Small tables with named rows and columns. After each table, cells are looked up by row and column.

duvukos =
columns: sezipa, vef, fal, fis, daviri, mabagin, vaziro
zonugek: [117, 126, 155, 93, 191, 91, 208]
vigural: [54, 55, 124, 53, 96, 108, 83]
tonuse: [68, 67, 96, 55, 114, 50, 157]

What is the fal of vigural in duvukos?
124
What is the daviri of tonuse in duvukos?
114
What is the fis of zonugek in duvukos?
93
What is the vaziro of zonugek in duvukos?
208
What is the daviri of zonugek in duvukos?
191
What is the sezipa of zonugek in duvukos?
117
What is the sezipa of tonuse in duvukos?
68
What is the sezipa of vigural in duvukos?
54
What is the mabagin of zonugek in duvukos?
91
What is the vef of zonugek in duvukos?
126

sus:
        vot  latate  kom  kinaf  mopop  vuzogop  pasup  kenito
reridi  130     187  116    119    110      123    132     115
miteb   107     232  108    104     94      128     50      75
pabi    144     191   72    112     92      118    107     108
dob     136     240   75    100     63      108    130      83

pabi, vuzogop: 118
reridi, kinaf: 119
pabi, latate: 191
reridi, pasup: 132
miteb, vot: 107
pabi, kom: 72
reridi, vot: 130
miteb, vuzogop: 128
dob, kenito: 83
dob, kom: 75

nedoza
         dodog  gon
bav         63  151
teba       121  235
zag        158  127
matomin     66  123

zag, dodog -> 158
matomin, dodog -> 66
matomin, gon -> 123
bav, dodog -> 63
bav, gon -> 151
teba, gon -> 235
zag, gon -> 127
teba, dodog -> 121

dovulod =
         kiv  kogurep  mel  gaz  mutavis  madifat
vena     536      491  490  435      536      493
lub      400      607  397  264      495      452
risi     443      541  449  469      458      466
lof      422      552  437  458      447      459
tonelot  435      459  404  311      427      425
vume     459      523  461  480      476      472
kotusaf  228      404  309  287      319      333
bezukob  514      457  489  462      531      482
vigolun  617      629  547  615      509      559
kizep    858      335  622  524      572      569
faz      483      501  462  415      511      473

What is the madifat of lof in dovulod? 459
What is the gaz of vena in dovulod? 435
What is the mutavis of vena in dovulod? 536
What is the gaz of tonelot in dovulod? 311
What is the kiv of vume in dovulod? 459
What is the mutavis of vume in dovulod? 476
What is the gaz of risi in dovulod? 469
What is the mutavis of risi in dovulod? 458
What is the madifat of tonelot in dovulod? 425
Which row has the largest kogurep? vigolun

giz:
fields: nukipet, sak, rotetu, famo, badot
bubupib: [200, 165, 197, 175, 135]
defeti: [139, 139, 139, 139, 139]
mavuret: [168, 168, 182, 186, 119]
dor: [189, 170, 191, 182, 142]
sug: [199, 132, 168, 115, 121]
ran: [171, 161, 151, 134, 12]
sopi: [151, 168, 158, 165, 38]
rediti: [179, 168, 189, 185, 127]
tedaz: [162, 171, 162, 169, 99]
kuvikop: [138, 145, 140, 142, 92]
vut: [110, 100, 114, 109, 203]
lezegev: [163, 167, 178, 184, 111]

What is the badot of vut in giz? 203
What is the rotetu of dor in giz? 191
What is the badot of sug in giz? 121
What is the badot of sopi in giz? 38
What is the sak of dor in giz? 170
What is the famo of mavuret in giz? 186
What is the sak of bubupib in giz? 165
What is the famo of sopi in giz? 165
What is the famo of tedaz in giz? 169
What is the badot of ran in giz? 12
What is the famo of sug in giz? 115
What is the sak of tedaz in giz? 171
What is the rotetu of mavuret in giz? 182
What is the famo of ran in giz? 134
What is the nukipet of dor in giz? 189
What is the sak of ran in giz? 161
What is the sak of rediti in giz? 168
What is the sak of sopi in giz? 168
What is the famo of bubupib in giz? 175
What is the badot of bubupib in giz? 135

Table guriz
,lon,vugipu,velazu,vebanot,benu
san,0.047,0.508,-0.440,0.475,-0.029
tusebob,-0.401,-0.948,-0.299,-0.345,0.210
diga,0.040,-0.491,-0.515,-0.126,-0.124
neped,-0.260,-0.755,-0.402,-0.155,-0.052
tanep,0.246,-0.143,-0.057,0.041,0.215

neped, vebanot: -0.155
san, benu: -0.029
neped, vugipu: -0.755
tanep, velazu: -0.057
diga, vugipu: -0.491
san, lon: 0.047
tusebob, vebanot: -0.345
tusebob, vugipu: -0.948
tanep, vugipu: -0.143
tanep, lon: 0.246
neped, lon: -0.260
neped, benu: -0.052
neped, velazu: -0.402
tusebob, benu: 0.210

gadesa:
	pok	lamin	gabir	fik
zadurer	202	147	167	163
ketapo	206	143	168	126
bima	127	195	119	174
gupe	179	140	174	231
biv	181	148	131	192
suzu	140	164	153	116
ruta	214	36	174	157
dep	168	155	185	157
visoti	123	139	174	155
dag	201	162	127	97
dukota	172	170	131	148
toruf	155	179	136	153
gos	196	243	144	186
voribo	137	75	168	55

gabir of voribo: 168
gabir of gupe: 174
fik of biv: 192
gabir of toruf: 136
gabir of dukota: 131
lamin of dukota: 170
gabir of bima: 119
pok of bima: 127
lamin of ruta: 36
pok of gupe: 179
fik of visoti: 155
fik of bima: 174
Which row has the largest fik? gupe

tigeve:
	mem	renote	naz
vavev	115	127	120
fazilo	111	131	123
fetigo	116	130	117
peki	134	133	102
tavef	139	126	102
fizet	41	54	201

What is the naz of fizet in tigeve?
201
What is the renote of vavev in tigeve?
127
What is the naz of peki in tigeve?
102
What is the naz of tavef in tigeve?
102
What is the naz of vavev in tigeve?
120
What is the naz of fetigo in tigeve?
117
What is the mem of tavef in tigeve?
139
What is the renote of fazilo in tigeve?
131
What is the renote of fizet in tigeve?
54
What is the naz of fazilo in tigeve?
123
What is the mem of fizet in tigeve?
41
What is the mem of peki in tigeve?
134
What is the renote of tavef in tigeve?
126
What is the mem of fazilo in tigeve?
111
What is the mem of fetigo in tigeve?
116
What is the renote of fetigo in tigeve?
130
What is the mem of vavev in tigeve?
115
What is the renote of peki in tigeve?
133
Row with the largest renote: peki

Table fug
,mepot,koneki,tazap,bim,nozuz
malob,68.4,9.8,-4.1,-87.6,-29.4
zuvug,50.9,-31.0,-10.5,8.4,-4.7
novif,30.1,11.1,-16.5,-84.4,-23.7
pofimi,48.5,-35.8,-26.6,6.4,-13.6
tevos,-17.9,7.2,-31.4,5.3,-46.2
dumef,39.7,14.0,-5.5,-86.6,-26.7
sed,14.0,-22.6,13.9,4.5,-40.1

What is the nozuz of dumef in fug? -26.7
What is the tazap of sed in fug? 13.9
What is the mepot of zuvug in fug? 50.9
What is the koneki of dumef in fug? 14.0
What is the tazap of novif in fug? -16.5
What is the tazap of pofimi in fug? -26.6
What is the mepot of tevos in fug? -17.9
What is the mepot of malob in fug? 68.4
What is the tazap of malob in fug? -4.1
What is the bim of zuvug in fug? 8.4
What is the nozuz of novif in fug? -23.7
What is the koneki of malob in fug? 9.8
What is the mepot of sed in fug? 14.0
What is the bim of dumef in fug? -86.6
What is the koneki of tevos in fug? 7.2

dobi
cols = lamot, fosol, fet, nekado, dab, mam, zereg
buz: [91, 110, 96, 115, 104, 74, 97]
siz: [98, 120, 98, 121, 118, 77, 80]
mig: [144, 152, 145, 104, 159, 82, 45]
fugu: [123, 175, 93, 249, 60, 139, 122]
sok: [62, 93, 39, 123, 20, 103, 168]
vali: [138, 151, 144, 90, 161, 91, 61]
pib: [59, 88, 60, 126, 31, 106, 163]
kepozuf: [76, 97, 70, 109, 56, 114, 163]
porolik: [60, 66, 98, 35, 104, 21, 106]
fupu: [60, 96, 54, 120, 30, 102, 181]

nekado of kepozuf: 109
dab of sok: 20
mam of mig: 82
dab of fugu: 60
dab of mig: 159
fet of sok: 39
lamot of pib: 59
nekado of mig: 104
fosol of sok: 93
Row with the largest nekado: fugu

Table dera
columns: rozo, limit, poda, pemifo, vobif
pegi: [-196, -473, 74, -65, -210]
vofur: [-481, -589, 35, -389, -246]
vud: [-151, -73, -93, -104, -154]
vogopi: [-211, -85, -84, -78, -138]
fol: [-454, -451, -49, -451, -227]
magel: [-365, -580, 112, -221, -191]
fase: [-282, -629, 149, 58, -89]
tazaz: [-439, -868, 836, 161, -228]
simunak: [-178, -128, -75, -209, -95]

What is the pemifo of simunak in dera? -209
What is the pemifo of magel in dera? -221
What is the limit of simunak in dera? -128
What is the poda of fol in dera? -49
What is the poda of magel in dera? 112
What is the poda of simunak in dera? -75
What is the rozo of magel in dera? -365
What is the poda of vofur in dera? 35

Table noru
|  | ton | feba |
|---|---|---|
| tivelas | 17597 | -7802 |
| ber | 52276 | 19993 |
| zelile | -46966 | -59687 |
| kib | 13776 | 49240 |
| vined | 30953 | 15359 |
| fav | -3308 | 39169 |
| tul | -7662 | 19199 |

ton of tul: -7662
ton of tivelas: 17597
feba of zelile: -59687
feba of kib: 49240
feba of tivelas: -7802
feba of ber: 19993
feba of vined: 15359
ton of zelile: -46966
ton of ber: 52276
ton of kib: 13776
feba of fav: 39169
feba of tul: 19199
ton of fav: -3308
ton of vined: 30953

